A single turn carries every row of the set below to another of its rows. Some are shown first; where does it send the rows asked next?
q236: -.22 -.15 -.36 -.21 .00 -.02 -.14 -.08 -.27 .04 .04 -.06 .21 .00 .03 .22 -.07 -.08 -.21 -.10 -.03 .05 .06 -.04 -.03 .04 -.11 .09 -.08 .05 .04
q319: -.15 .00 .45 .05 -.10 -.02 -.13 -.13 -.10 -.01 .00 -.10 .13 -.14 -.03 .04 -.12 .18 -.05 .02 .04 .02 .08 .11 -.03 -.02 .24 -.05 -.01 .20 .01
q602: -.15 -.05 .18 -.12 -.09 -.07 .02 -.15 -.24 .01 -.08 .05 .13 -.11 .07 .12 .19 .03 -.06 .04 .00 .11 -.04 .20 -.05 .04 .06 .52 -.16 -.13 .02
q210: -.13 .02 -.38 -.18 .03 -.12 -.09 -.13 -.17 .02 .00 -.06 .16 -.05 .18 .18 -.09 .01 -.10 -.15 -.05 .06 -.03 -.03 -.05 .06 -.23 .05 -.03 .00 -.06
q715: -.18 .15 .03 -.17 -.11 -.19 -.25 -.12 -.04 .06 -.23 -.02 .09 -.07 .07 .07 -.20 .12 -.14 -.04 -.12 -.02 -.11 .25 -.24 .05 .02 -.12 -.08 -.28 -.17
q9: .02 -.15 .35 .15 -.01 -.03 .05 -.13 -.21 .12 -.28 .06 .12 .07 .11 .12 -.15 -.10 -.09 .08 .03 .03 -.07 .17 .09 .06 -.04 -.13 -.26 .08 .00
q140: -.14 .15 .05 -.21 -.20 -.17 -.24 -.07 -.06 .05 -.23 .04 .11 .00 .06 .02 -.25 .01 -.13 -.07 -.17 -.07 -.02 .25 -.27 .00 .04 -.03 -.02 -.16 -.22
q244: -.11 .08 .45 .05 -.11 -.06 -.11 -.14 -.06 -.02 -.02 -.08 .12 -.14 .04 .01 -.15 .18 .00 -.01 .01 .01 .07 .11 -.05 -.02 .19 -.04 .04 .22 -.05
q221: -.12 .09 .44 .07 -.08 -.07 -.11 -.15 -.05 -.03 -.02 -.11 .10 -.16 .05 .02 -.13 .22 .00 .00 .03 .03 .04 .12 -.04 .00 .18 -.08 .02 .18 -.04
q263: -.26 .04 .04 -.15 -.06 -.15 -.28 -.13 -.10 .07 -.20 -.06 .10 -.08 -.02 .13 -.15 .14 -.22 .02 -.06 .02 -.12 .24 -.20 .06 .09 -.16 -.17 -.34 -.07
q999: -.13 .01 .17 -.10 -.06 -.11 .03 -.17 -.21 .01 -.10 .04 .11 -.13 .12 .12 .19 .08 -.03 .03 .00 .12 -.08 .21 -.05 .05 .01 .49 -.15 -.16 -.01
q881: -.14 .06 .44 .08 -.05 -.06 -.12 -.16 -.06 -.02 -.01 -.13 .11 -.17 .02 .04 -.11 .23 -.02 .02 .04 .05 .03 .11 -.03 .01 .20 -.10 -.01 .15 -.01
q692: -.13 .03 .45 .04 -.12 -.03 -.13 -.12 -.08 -.01 -.01 -.08 .13 -.13 .00 .02 -.14 .16 -.03 .00 .01 .01 .09 .11 -.04 -.02 .22 -.04 .03 .23 -.03
q921: .05 -.12 .35 .15 -.03 -.04 .06 -.12 -.19 .11 -.28 .08 .12 .09 .14 .10 -.18 -.12 -.07 .05 .02 .02 -.06 .18 .07 .05 -.07 -.11 -.22 .11 -.03
q814: -.13 -.01 -.37 -.22 -.03 -.08 -.10 -.10 -.19 .02 .00 -.02 .18 .00 .16 .16 -.12 -.07 -.11 -.17 -.08 .02 .03 -.03 -.06 .03 -.20 .11 .00 .08 -.07
q754: .03 -.13 .35 .16 -.01 -.04 .05 -.13 -.19 .12 -.28 .05 .11 .06 .13 .12 -.16 -.09 -.08 .07 .04 .04 -.08 .18 .09 .07 -.07 -.13 -.25 .08 -.01
q676: -.07 -.09 -.38 -.08 .11 -.02 -.02 -.12 -.14 .08 -.24 -.18 .05 -.15 .05 .04 -.27 .08 -.18 -.05 .05 .10 .10 .06 -.04 .07 .13 .15 -.18 .20 .11
q963: -.27 -.08 .06 -.23 -.19 -.05 -.30 -.03 -.18 .09 -.18 .01 .17 .02 -.14 .10 -.20 -.06 -.27 .02 -.12 -.06 .06 .24 -.23 -.02 .20 -.01 -.13 -.15 -.07
q463: -.11 .03 .17 -.11 -.09 -.11 .04 -.16 -.20 .00 -.10 .06 .11 -.12 .14 .10 .18 .06 -.01 .02 -.01 .11 -.07 .20 -.06 .04 .01 .51 -.13 -.13 -.03
q10: -.18 -.04 -.38 -.17 .07 -.10 -.11 -.15 -.20 .03 .02 -.09 .16 -.07 .13 .22 -.06 .04 -.15 -.12 -.02 .09 -.05 -.04 -.03 .09 -.20 .01 -.09 -.05 .00
q125: .02 -.16 .36 .15 -.03 -.02 .04 -.12 -.21 .12 -.28 .07 .13 .08 .11 .12 -.17 -.13 -.09 .07 .03 .02 -.05 .18 .08 .05 -.04 -.11 -.25 .10 -.01
q872: .05 -.11 .35 .16 -.01 -.05 .06 -.13 -.18 .12 -.28 .07 .11 .07 .14 .11 -.17 -.10 -.07 .06 .02 .03 -.08 .17 .08 .06 -.08 -.12 -.23 .09 -.03
q451: -.18 .03 .06 -.25 -.24 -.09 -.27 -.03 -.13 .07 -.21 .06 .15 .04 -.04 .04 -.25 -.08 -.19 -.05 -.17 -.10 .06 .25 -.26 -.04 .13 .02 -.04 -.09 -.17
q808: -.04 -.02 -.40 -.07 .12 -.06 -.01 -.14 -.10 .08 -.25 -.18 .02 -.17 .11 .02 -.28 .12 -.14 -.07 .04 .11 .06 .06 -.05 .09 .09 .13 -.16 .18 .07
q413: -.05 -.08 -.38 -.09 .08 -.02 -.02 -.11 -.14 .08 -.24 -.16 .05 -.13 .06 .02 -.29 .05 -.17 -.07 .03 .08 .12 .06 -.06 .06 .13 .18 -.16 .24 .09
q657: -.03 -.04 -.38 -.10 .07 -.04 -.01 -.11 -.12 .08 -.25 -.14 .04 -.13 .09 .01 -.30 .06 -.14 -.08 .02 .08 .11 .06 -.06 .06 .11 .18 -.13 .25 .06
q510: -.07 -.06 -.39 -.07 .12 -.04 -.02 -.13 -.12 .08 -.25 -.19 .03 -.17 .08 .04 -.27 .12 -.16 -.06 .06 .11 .07 .06 -.04 .09 .11 .13 -.18 .18 .11
q485: .04 -.15 .35 .14 -.04 -.03 .05 -.11 -.20 .12 -.28 .08 .13 .09 .12 .10 -.17 -.13 -.08 .06 .02 .01 -.05 .18 .08 .05 -.05 -.10 -.23 .12 -.02
q347: -.16 .01 .45 .07 -.06 -.03 -.14 -.15 -.09 -.02 .00 -.12 .12 -.16 -.02 .05 -.11 .21 -.05 .02 .05 .05 .05 .11 -.02 .01 .23 -.09 -.02 .16 .01
q403: -.11 .01 .17 -.13 -.11 -.10 .04 -.15 -.21 .01 -.10 .07 .12 -.10 .12 .09 .17 .03 -.01 .01 -.03 .10 -.04 .21 -.06 .03 .02 .53 -.12 -.10 -.03
q135: -.22 -.13 -.37 -.18 .06 -.05 -.13 -.12 -.25 .04 .04 -.09 .19 -.04 .05 .24 -.05 -.01 -.20 -.09 -.01 .09 .00 -.05 -.02 .08 -.14 .03 -.11 -.03 .05
q43: -.02 -.01 -.39 -.08 .09 -.06 .00 -.12 -.09 .07 -.26 -.16 .03 -.15 .12 .01 -.30 .09 -.13 -.08 .02 .08 .08 .07 -.06 .07 .08 .16 -.14 .22 .05
q167: -.15 -.03 .17 -.11 -.06 -.08 .02 -.17 -.23 .02 -.09 .03 .12 -.12 .09 .13 .20 .06 -.05 .05 .01 .12 -.07 .20 -.04 .05 .04 .49 -.17 -.16 .02
q74: -.16 -.09 -.36 -.23 -.04 -.04 -.12 -.07 -.24 .04 .02 -.02 .21 .02 .07 .18 -.11 -.11 -.16 -.14 -.07 .02 .08 -.04 -.06 .02 -.14 .13 -.02 .11 -.02
q458: -.30 -.08 .05 -.19 -.10 -.08 -.31 -.08 -.17 .09 -.17 -.05 .15 -.04 -.12 .15 -.16 .06 -.29 .04 -.06 .00 -.03 .24 -.20 .03 .18 -.11 -.19 -.27 -.02
q667: -.12 -.03 .17 -.13 -.11 -.08 .02 -.14 -.23 .01 -.09 .07 .13 -.09 .09 .10 .17 .01 -.04 .02 -.02 .10 -.03 .21 -.06 .03 .05 .54 -.14 -.10 .00

q135 -> q10
q244 -> q692
And these:
q413 -> q676
q167 -> q999
q963 -> q458

